128 stands for zero in the data rows.
Here are some points:
[120 167 152 160 132 089 154 163 187 175 171 145 121 139 118 134 144 140 107 102 171 144 164 129]
[120 067 048 184 118 039 163 100 161 135 121 062 040 150 048 173 141 095 132 156 175 118 092 185]
[086 028 104 140 157 120 094 129 124 121 038 077 244 134 235 126 121 009 134 169 116 134 095 091]
[112 174 187 083 158 146 089 152 164 145 128 158 202 112 188 119 112 138 130 120 112 139 122 068]
[120 180 122 205 140 046 151 146 221 203 137 104 101 170 103 141 168 109 094 132 217 160 163 108]
[119 069 056 164 105 084 130 095 126 128 119 063 095 163 130 134 153 076 130 154 150 116 124 163]
[104 039 088 131 123 144 124 110 085 101 077 091 172 129 164 124 115 066 140 155 088 125 099 134]
[133 157 176 080 123 188 127 142 077 113 161 179 159 103 134 116 113 178 129 097 093 142 146 122]
[130 145 187 090 170 141 114 142 128 091 108 155 210 109 214 117 110 133 128 110 128 130 138 079]
[108 038 060 136 122 111 124 109 104 101 081 103 130 136 104 150 110 090 141 140 104 121 097 143]
[120 106 153 075 137 155 051 131 069 069 054 138 202 094 203 100 128 105 117 127 094 109 089 124]
[116 138 164 148 153 109 106 166 178 151 099 130 162 162 160 129 134 103 106 106 157 165 162 055]
[126 119 153 153 168 068 131 142 195 125 076 105 207 152 223 120 143 066 129 132 176 146 138 075]
[140 144 138 170 130 106 142 150 189 178 148 152 112 134 095 142 125 141 121 113 140 143 148 109]
[143 158 175 134 159 135 116 139 186 156 132 129 171 138 195 133 114 114 112 120 130 130 132 077]
[148 134 116 098 096 163 168 096 090 112 203 148 065 094 067 137 108 197 160 133 082 109 135 189]
[122 164 160 184 110 096 121 163 158 169 133 164 104 138 126 110 168 132 108 115 187 148 172 150]
[101 090 063 162 126 063 137 107 165 150 117 068 078 142 073 155 142 097 138 166 143 128 114 162]
[155 139 090 218 102 031 150 116 176 183 141 097 036 156 076 115 191 115 123 143 192 126 151 173]
[119 151 165 173 169 063 114 167 255 187 114 119 153 163 158 144 138 098 101 124 197 156 129 078]
[137 157 122 107 100 172 144 111 085 122 189 154 073 103 061 118 123 196 147 112 104 121 150 157]
[138 140 129 157 090 151 179 118 110 164 204 152 057 126 039 116 140 182 137 130 118 134 166 203]
[127 144 101 193 119 064 180 122 177 182 146 095 062 158 081 135 168 113 124 141 195 140 160 148]
[118 121 119 186 119 041 161 146 171 179 138 113 113 156 112 138 164 088 086 123 181 167 161 142]
[128 123 163 084 125 184 132 127 065 098 135 153 162 101 144 123 117 148 123 106 096 123 135 119]
[122 180 161 173 155 073 114 155 237 192 131 117 132 159 138 147 140 129 123 136 165 140 145 101]
[135 114 094 138 121 100 154 111 121 123 129 104 096 126 112 119 141 129 139 150 132 118 129 148]
[152 132 185 076 142 235 116 133 075 106 139 172 189 095 170 101 098 137 132 102 072 121 136 091]
[124 130 100 119 103 142 178 110 075 116 198 150 070 107 054 140 136 177 132 111 126 123 149 192]
[117 065 051 152 134 083 123 097 103 104 047 042 148 145 153 114 130 044 134 154 126 099 103 101]
[100 034 037 145 120 071 147 072 084 093 102 069 103 135 083 157 131 061 124 163 136 117 098 178]
[149 157 139 150 137 111 162 127 161 158 167 131 099 139 115 132 141 153 126 130 152 131 148 141]
[131 091 074 155 107 100 150 084 107 103 158 111 054 123 064 144 135 142 150 146 129 116 120 202]
[154 184 191 134 147 135 125 151 197 165 169 158 148 142 156 126 124 151 113 114 142 145 154 092]
[147 169 183 086 135 164 128 145 149 135 173 174 158 109 167 133 094 178 142 118 100 130 151 101]
[142 175 156 092 111 172 117 125 112 126 177 172 114 104 101 113 128 175 137 099 109 127 159 125]
[119 100 102 104 127 141 115 125 088 100 105 128 137 132 128 129 126 106 131 110 113 132 130 094]
[100 106 095 154 133 108 114 133 115 104 077 096 194 135 171 104 133 085 130 146 137 128 096 119]
[124 145 163 121 127 157 084 141 159 129 139 148 151 150 186 119 114 138 115 121 113 142 146 105]
[139 192 145 160 120 134 168 136 165 161 181 157 075 127 034 138 126 197 130 105 146 143 156 146]
Here are 16 more points, each followed by its number:
[155 192 145 154 112 116 187 116 168 164 233 171 046 125 044 138 131 218 136 112 130 140 162 176] 0
[138 079 054 104 100 137 165 061 058 074 132 075 081 122 083 133 125 120 152 154 095 092 084 190] 1
[117 140 137 081 160 165 112 139 117 106 100 143 182 098 136 124 108 133 129 127 101 139 105 087] 2
[117 136 106 180 113 068 169 107 152 172 180 120 046 139 043 146 147 134 106 127 172 148 149 181] 3
[138 115 096 150 107 099 162 118 114 137 153 128 075 121 072 138 156 140 134 144 139 118 110 210] 4
[118 107 126 123 152 124 107 168 143 109 056 128 178 127 171 123 117 098 130 144 132 133 113 076] 5
[158 157 163 130 110 199 166 122 083 133 197 171 087 111 082 110 119 159 137 094 102 113 160 156] 6
[110 106 121 074 111 172 112 096 060 078 147 139 127 095 095 139 097 159 133 121 078 116 115 159] 7
[123 112 131 049 135 224 130 114 037 073 123 133 152 100 154 122 103 140 146 130 068 095 105 111] 8
[167 216 185 121 125 140 180 126 143 138 222 195 074 110 083 126 133 214 145 093 149 134 180 156] 9
[128 201 195 098 145 183 107 144 161 159 161 178 134 118 125 132 104 188 146 110 094 133 141 108] 10
[108 080 097 135 119 104 085 116 147 119 087 074 167 161 200 129 123 068 130 153 136 124 126 108] 11
[099 088 083 139 138 077 116 115 163 134 099 080 178 131 163 132 118 079 148 169 142 129 119 131] 12
[168 232 246 097 135 204 118 181 158 158 179 213 142 116 165 117 125 210 113 084 131 132 167 093] 13
[114 132 162 103 144 151 098 154 128 124 089 141 192 132 189 123 122 106 125 106 127 153 146 057] 14
[104 084 072 131 139 114 152 105 091 099 092 090 117 122 077 141 125 098 133 145 122 118 093 145] 15
Which of these numbered points is nearest to each point below, ignoring the 3 directions in which the first points spread most? Its number follows each.
[125 154 129 129 120 125 150 116 110 147 198 163 078 112 063 143 129 159 117 107 129 129 146 170] > 3
[104 080 074 122 155 108 119 109 134 104 043 080 190 128 143 139 123 067 143 167 127 138 085 098] > 2
[130 059 031 165 090 078 171 102 093 115 119 078 061 152 055 141 153 088 141 145 149 130 126 157] > 14
[117 123 106 119 153 133 137 134 132 119 104 125 156 116 123 138 123 119 126 144 124 146 102 104] > 2
[134 098 116 087 142 157 068 133 094 088 046 115 194 111 220 100 123 089 136 141 100 104 091 089] > 13
[140 149 128 149 109 128 158 136 130 140 167 155 078 116 065 130 145 175 127 139 138 134 116 196] > 4
[119 109 132 138 149 107 117 145 150 127 089 128 180 118 174 128 142 093 122 158 146 136 093 133] > 4
[142 111 116 085 096 217 115 105 048 083 140 143 098 109 104 123 099 155 145 105 070 097 113 156] > 13
[151 113 091 121 124 129 141 100 122 111 126 096 123 132 130 132 124 105 143 141 115 114 112 126] > 1
[127 112 126 149 160 094 120 181 182 141 057 120 180 147 183 129 134 079 127 150 148 147 119 078] > 5
[143 140 124 192 139 047 158 130 217 183 156 102 111 158 130 146 146 119 120 143 163 137 149 120] > 0
[119 138 122 154 126 084 159 134 150 143 139 131 107 131 077 131 138 142 111 124 157 154 144 120] > 15
[100 095 094 102 147 111 068 121 118 086 033 073 203 136 187 106 111 063 113 142 099 123 093 061] > 2
[119 090 084 113 103 157 129 111 065 081 109 099 106 125 094 125 119 113 146 117 105 118 128 124] > 14
[110 076 088 139 152 069 135 117 168 125 090 079 160 153 168 142 120 073 124 167 137 134 107 111] > 0
[138 085 105 098 141 142 122 102 110 097 084 094 174 124 176 128 113 085 137 152 107 113 089 103] > 1
[137 125 133 109 139 104 109 105 132 113 096 104 153 143 163 121 122 099 117 127 114 116 131 089] > 1
[105 033 000 160 093 086 125 070 084 091 099 031 077 158 102 137 139 061 140 166 113 101 089 189] > 11
[152 175 163 109 110 167 154 144 105 137 199 193 089 097 075 111 133 203 129 125 126 129 125 194] > 4
[152 142 114 100 106 198 164 137 066 101 152 182 064 098 060 121 114 202 157 129 084 106 127 160] > 5
[140 090 158 084 142 211 094 125 080 093 089 135 216 110 201 106 096 090 133 112 075 118 115 087] > 6
[142 191 193 157 127 124 099 151 213 181 170 144 146 168 167 109 133 160 118 116 160 150 178 101] > 11
[144 186 183 147 153 132 137 192 194 165 133 195 153 124 149 120 137 168 123 124 154 158 161 081] > 5
[138 109 126 074 114 204 127 122 043 088 137 169 128 069 119 121 116 170 148 146 080 109 076 186] > 4
[125 122 137 190 114 095 163 138 156 194 146 125 113 142 113 129 151 113 116 135 154 154 159 152] > 6
[112 080 122 106 141 144 066 131 122 097 065 086 222 149 237 108 116 065 130 147 114 121 108 083] > 11
[126 141 159 151 146 100 127 154 178 158 123 138 158 132 152 123 149 121 121 152 166 150 117 135] > 4
[140 127 155 090 158 151 117 143 130 121 069 117 199 132 196 116 118 093 119 138 104 118 091 051] > 8
[087 064 084 150 135 067 134 094 128 119 111 079 124 142 118 153 140 058 118 151 153 136 114 144] > 3
